Read these off the array that follows.
1) The entry in the bottom-left corner?
2) The 3rd entry on the main diagonal?
3) The smallest entry in the first column?
4) The smallest entry in the first row?
5) The last entry, reading row by row?
6) The second entry on the main diagonal?
7) The entry in the top-right corner?
8) The third entry in reading order?
[[146 103 138 110 121 111 137 119 121 130 138 126 124]
 [138 115 123 110 127 124 139 119 131 127 133 125 138]
 [141 117 126 110 123 112 143 120 127 128 139 124 137]
 [122 127 124 110 140 144 113 128 136 134 120 133 131]
 [124 122 139 110 137 143 112 127 128 123 122 134 117]
 [133 102 144 110 137 137 110 120 126 131 126 134 116]
 [134 110 142 110 134 133 117 120 125 132 126 132 116]
 [133 104 127 110 142 146 114 119 137 137 122 135 134]
 [123 122 135 110 139 141 112 127 130 126 121 133 120]
 [137 110 128 110 132 130 130 117 132 129 131 129 134]]
1) 137
2) 126
3) 122
4) 103
5) 134
6) 115
7) 124
8) 138

X =
[[137 116 135 124 144 118 151]
 [128 119 131 125 143 122 140]
 [133 116 134 124 128 120 128]
 [142 110 141 125 129 125 140]
 [127 137 122 127 139 120 140]
 [139 109 140 125 127 127 135]
 [134 136 126 126 138 118 147]
 [136 136 126 126 139 116 151]
 [131 119 132 125 128 122 142]]
Rows and columns are numbered from 1.
Find the entry in row 1 and column 1.
Answer: 137
Find the bottom-left entry.
Answer: 131
Find the entry in row 1 and column 2.
Answer: 116
Find the entry in row 3 and column 1.
Answer: 133
Find the bottom-right entry.
Answer: 142
The entry in row 1 and column 3 is 135
Find the entry directly above the smallest entry.
Answer: 137
Find the entry just left of the centre entry.
Answer: 122
Find the entry in row 2 and column 1.
Answer: 128
The entry directly above 129 is 128
Find the entry directly below 138.
Answer: 139
The entry in row 2 and column 3 -> 131
Find the entry directly below the smallest entry.
Answer: 136
The minimum: 109
The entry directly below the centre entry is 125

Read these off the table that follows. Rows and columns are numbered from 1.
1) Read off the entry at row 3, column 3.
2) Read off the top-left entry.
3) Read off the entry just right of the smallest entry.
4) Read off the entry in the bottom-left corner.
5) Read off the entry in row 3 and column 1.
6) Read off the entry in row 2 and column 1.
[[134  98 153 134 118 124 124 114 139 114 144]
 [131 121 156 133 122 102 120 113 123 116 122]
 [102 142 136 150 131 125 125 133 141 135 105]
 [131 115 156 134 121 108 121 116 129 114 128]
 [106 136 123 137 142 118 123 145 129 125 114]
 [134 140 105 123 123 136 144 146 120 139 134]
 [114 138 117 127 146 124 128 157 121 121 115]
 [113 138 117 127 146 123 128 157 121 121 115]
 [137 139 101 121 124 133 148 140 115 138 135]
 [108 135 121 134 144 118 123 148 127 124 115]
 [138 144 155 127 138 113 113 114 130 122 125]]
1) 136
2) 134
3) 153
4) 138
5) 102
6) 131

m = [144 138 110 134 132 136 145 131 143 132 130 149 131 150 126]
The first entry is 144
What is the third entry from the right?
A: 131
The last entry is 126
The entry just left of 145 -> 136
What is the fourth entry from the end?
A: 149

Read these off the array that follows.
1) Report the 3rd entry on the diagonal from the top-right corner.
2) Report the bottom-left entry.
3) Report the first entry, reading row by row.
4) Report the largest entry in the first column.
5) Report the 4th-last entry, reading row by row.
6) Report the third entry in reading order.
7) Report the second-last entry, reading row by row.
8) Report the smallest entry in the first column.
[[136 125 114 131 116 134 121 143 116 110 108 127 118 131]
 [103 142 109 114 132 107 144 120 139 122 105 134 108 128]
 [136 111 118 118 136 134 135 147 118 125 103 135 126 116]
 [125 133 129 133 121 130 123 119 132 132 120 117 130 112]
 [112 150 129 124 138 122 116 115 144 117 120 133 111 147]
 [130 127 129 117 134 119 130 128 127 113 117 121 126 114]
 [131 146 127 117 128 139 127 126 133 113 126 148 108 132]
 [121 129 119 108 131 115 138 145 131 113 108 143 102 141]
 [142 132 132 119 133 142 132 124 131 111 125 151 100 127]
 [149 116 121 131 124 154 116 154 109 100 113 133 102 140]
 [128 130 130 113 136 115 140 124 124 129 130 150 112 111]
 [128 138 129 127 127 130 138 123 128 125 124 137 110 127]
 [135 121 128 118 123 132 128 136 122 114 110 123 123 119]
 [119 149 129 127 127 123 134 112 140 122 118 132 115 136]]
1) 135
2) 119
3) 136
4) 149
5) 118
6) 114
7) 115
8) 103
